Named moves, each a turn or a mirror, and the order they were made in; the first pair answered
Fip (before |-> after):
[ -1 -31 -11  13  23 -19  31   7  34 -26  17  10  13  -6  32   6   4 -16
 -21  -1 -21  23  10  -6  13 -31  -8] |-> [  1 -33 -10   8  22 -21  23   6  27 -26  24  13   9 -10  32  18  -2  -4
 -21   9 -15  36  14   5  -2 -23   4]
[ 11  -3  10 -22 -11  19   1  -6  -5  -1  13  10 -21   0  -7   9  -8  14
  -5  18 -15   9  -3  13 -18  -8   2] |-> [ 11   5   3  -8  -1  25  14  -5   1   8  -3   3  -4   6  -6 -11  -2  -8
   2  -4 -24 -12 -15  -4  11 -20 -25]
[  6   7  17  -8   5   8  19  18   9   1  -4  -8  13  -9 -21  -5  13  -6
  17 -10  -1 -11 -13  26   4 -26   4] |-> [  8   7  18 -20   1  11  12  18   6  -7   6  -3   3 -13 -20   9   5   3
  15   1   5   1  -6  34 -12 -18  17]
[ -4 -20   6  17   0  -6   4  16  18  17  -8 -41  12  12 -14  -8  26 -40
   5 -27  -9  -2 -29  31  -7 -28 -21] |-> [  0 -27  16  -5 -11 -15 -10  11  11   1  13 -32 -12   4 -12  25  16 -10
  -2   4   4  27 -13  50 -49  -6  15]
Bevod (before |-> after):
[ 27   8   3  11  32  -9 -21  -2   4  -6  -7  29  38   5 -11 -36  -8  -2
   6  -4  -2  11 -16 -26   9   8 -13] |-> [ 37   2  21  -2  33  -7 -16   2  12 -19   2  28  40   2 -12 -29  -6   6
  15   0  -1  22 -13   2  -3  -6 -14]
[  2 -26   1  41  13 -15  27 -15 -17  11   0 -11  25  -1 -10  -2  -1  -5
   9 -15  25  -8  10 -47  35  -3 -19] |-> [ 10 -37  30  23  23  -9  45  -6  -3  -5  15 -14  31 -14  -4  17   6   1
  20  -5  28  13  18   2  12 -27 -18]
[  9  -8 -23  23   8 -14  12 -10  21  18   6 -40  24 -12  17  -6   7 -13
 -20  10 -12  28  -5 -13  33 -21 -12] |-> [ 10  -9 -14  18  10  -9  19  -9  24  14   8 -41  30 -14  20  -1   8 -12
 -15  12  -9  37   0  -1  27 -26 -12]
[-12   9  -1   6 -11  11 -26   9 -14  13 -33  14 -13   6 -13 -24  -5  -6
  18  -1   4 -62 -12 -17  -6  23  -4] |-> [ -2  -1  34 -24   2  24   2  19  -2 -18 -11   6  -8 -11  -6  -2   3   2
  31  11   5 -29   6  44 -36 -10   3]
Bab (before |-> after):
[ -8   8 -13  -3 -28   9 -17  17  -3  -3   1  11 -21  13 -14  -7  -9 -13
   8 -16  -1 -29  -8 -25   6  -4 -14] |-> [  0   8   9 -20 -27  12 -18  20   2 -20  21  14 -25   4 -12  15  -8   2
  13   2   1  -4   4   7 -22  -9  -1]
[  9   5  29 -22  -9  11 -13   9  -2  -5  -2  14 -10  -9 -10  21  -4  12
   8  14   2 -10   4  15 -33  15  14] |-> [ 11  -2  20  -9  10   3  26  -3  21  -8   8 -13  23  -3   1  16   8   2
   0  -2  -6  23  12  28  -1 -25 -11]
[ -9   4  -7   8  -5   8 -18  22  -5  19 -22  25  -6   5  -9 -24 -11  -8
   9 -22  -5 -52 -16 -27   2  13 -19] |-> [  2  -5  28 -21  -8  11 -21  24  -2 -10   5  36 -20 -13  -7  13 -14  21
  19   7   4 -22   3  25 -45   3   4]
zaku (before |-> after):
[ -9   3  29 -11 -10  13  35  -3   6 -28   6   0  22   3  10 -10   7  -5
  30  -9   9 -18   6  49 -16 -32  -8] |-> [-19  13   7  -2 -37   3 -20  -9 -19 -12 -10  24 -21   7  -1  -1 -16  11
  15   3  19 -38  -1  -1 -26  33  24]
[ -4  -6 -10 -16  -1   3  -7 -12   0  -1  22  11 -16  -6  -3  15  -4  14
   5   0  10  11  -3  -4 -16  31  30] |-> [  2 -10   6 -19  10   9  23  -8  14  -8  29   1   5 -12   1  11   7   6
  13  -8   5  28   5  23 -12  -2  13]
[ -9  -4  12  -1  -4   8 -25  10  -1   1   1  25   3  -4 -12 -12  -7   2
   9  25  15 -14  -5  -7 -15  18  14] |-> [ -4  -9  23  -2  12  14   3  13  16  -5   6  14  23 -10  -4 -13   2  -9
  20  18   9   0   2  20 -12 -14  -4]
seb (before |-> after):
[-12  10   7  25  -2  12   7  -2   7  -7  16 -19   7  23   0   2  10  -7
  -7  -1  -5  -9 -12  10  26   5 -18] |-> [-10  12  22   9  -9  18  -3   6   3 -12  12  -6  -8  14  -6   7   5  -1
   8   7  -2 -26 -10  23   6  11  -8]
[  7  11  24   7  19   1  -9  21 -19   9 -22   0  16  32  -4 -34  -4 -11
  25 -26 -23 -33  -8   6  13  -4 -17] |-> [ 18   3  43 -15  21  -4  -2  14 -16 -13  10  -4  11  18   7  -5  -6  16
  27   0 -18  16  11  53 -23 -14   5]
[ -5  27  23  -9 -10  10 -21  44 -46  15 -35  18 -23  -4 -16  -5  -7 -46
  17 -27  26 -46 -34  -8 -31  28 -19] |-> [ 14   1  18 -21   1 -11  11  13 -24 -13  30 -13  -1 -16   9  48  -1  -9
 -18   7  33  73   5  44 -54  -6   7]

(2 to 3 moves a pair)
[ -1  -3  64 -40  -1  49  -9  46 -15 -34 -20  22 -31 -15 -11 -10   7   9
  55  16  12 -79   6  48 -47 -11 -11] |-> [ 14 -17  63 -35  21  39  39  30  10 -51  14 -10   7 -19  11   3  19   8
  41  18   4  -6  23  84 -36 -57 -21] | Bab then Fip
[ 20  21  -6 -10  -2  -2 -23 -13 -12 -14  11  30  -6 -29  -3  29 -20  40
 -29  21  18  37   7 -31 -29  36  20] |-> [ 27  20  31 -30   4  19  -9  10  -7 -25   6  41  -5 -40  -4  29 -15  37
   2  21  16  21   8   6 -43  15   9] | seb then seb then Bevod
[ 10  -5   1 -26  11  10  23 -11   6  -4 -20 -14  20  -5 -19 -30  14   0
  19 -26   4   2   4 -15  -2  -3 -16] |-> [ 15  -3 -11 -29   1  -5   2 -23   1  -3  -2  -8   0  -3 -15  -6   5  23
   1  -3   9  34  11 -26 -16  21  14] | zaku then Fip then seb
[ -7   4  41   2   8  -1 -32  11 -27   8  -8  14 -24   5   9 -24  -5  17
   5 -19  -3 -62   2 -13 -17  29 -21] |-> [-12  -1  -5  30  12 -25 -27 -21 -19  16  10  -8 -13  14  22 -15  -7  19
 -36 -18  -5  -9  10 -46  11  30 -14] | seb then Bevod then Fip
[-12   2  24 -15 -12  -9  -2  11  -9 -12  -3   8 -24   0 -12   4   2  13
  22  12  -1 -20  15  20 -20  24  21] |-> [-16   2 -12  25  -5 -19  14  -8   1   6 -15 -12   7  20  -4 -18  10 -15
   1 -14 -14 -18   3 -21  36   9  -7] | Bab then Fip then Bevod
[-42   5 -44  21 -24 -20 -45 -38  14   8  -2  31 -35   3  13  21  13 -17
 -43  23  22  12   1 -25   8  30  27] |-> [-33  -2  10 -19 -17  -2 -27 -12  21 -23  16  42 -35 -16  11  41  18  -2
 -15  43  26  27  17  48 -44   1  35] | seb then Bevod
[  7   2  44 -45  -1  18 -14  28 -19 -14 -18  31 -36  -8 -30  -7  -8   7
  35  18  12 -26  -1  31 -43  11  17] |-> [ -4  13  11 -19  -8  10 -31  21 -24  14 -41  32 -39   5 -32 -28 -10 -11
  25  -1   9 -60 -17 -21  -7  30   6] | Bevod then Fip
[ 13  24   1  24  36 -23  32 -33  42  21 -33 -20  78  13  22 -32  17 -32
  -2 -10 -40   8  21   7  29 -23 -17] |-> [  5  42  22  -5  -5 -11 -46  -2   0  25 -57  35  10   7  -8 -24 -13 -11
  25  16 -20 -70   6 -17 -28  50  31] | seb then Fip then Bevod
[  2   2  22 -10   2  20  21  22   5  -5 -13 -12  13  -2  -2 -10  12 -19
  16 -12  -1 -26 -15  13   6 -15 -21] |-> [  6   1   5 -14 -14  -1 -11   0 -11  -9  13  -2 -19 -11   2  26  -7  19
 -13  24  11  24   5   6 -23  26  25] | Fip then Bevod then seb
[  1  23  31  -7  16  34   9   8  -5   0 -26  12   9  14  -9 -38   7 -40
  26 -22  -7 -69 -29  -3  19 -29 -20] |-> [  4   7 -28  28  25  -3  29 -39  12   8  16 -23  35  23  17 -16   9 -30
 -32 -25 -10  21 -12 -27  54 -35 -16] | zaku then seb then seb
[-23   1   9  28   2  11  15   7   8  -3  -2 -11  12   7   5  -1  10 -28
   7 -26  -4  -4  -6   6  22 -12 -13] |-> [-19  -5   5  16 -11   1  -7  -6  -2 -10  17  -2 -18   2   4  32  -7   3
  -9   4   9  30  10   9  -9  18  27] | Fip then Bevod then Bab
[ -3   2  36 -19   7  14   7   4   0  -1  -8  -5  13   5 -17   0  11 -20
  23  -8   4 -27 -19  24  -9 -11 -29] |-> [-10   4   0  -4 -16  -5 -33  -9 -20  15  -7   6 -18   9 -17  12  -9  -4
  -4   5  13 -22 -19 -16  -6  44   0] | Fip then Bab then zaku
[ 19 -10  25 -20 -12  16 -53  45  24  15 -10  44 -11 -24 -40 -26 -51  11
  19  19  17 -64 -12 -17 -17  31  39] |-> [ 28 -27  10 -17  -3 -14 -27  11  43  -6  47  17   5 -31 -14  20 -46  39
 -18  47  15  43  21  12 -28   9  65] | Fip then seb then zaku
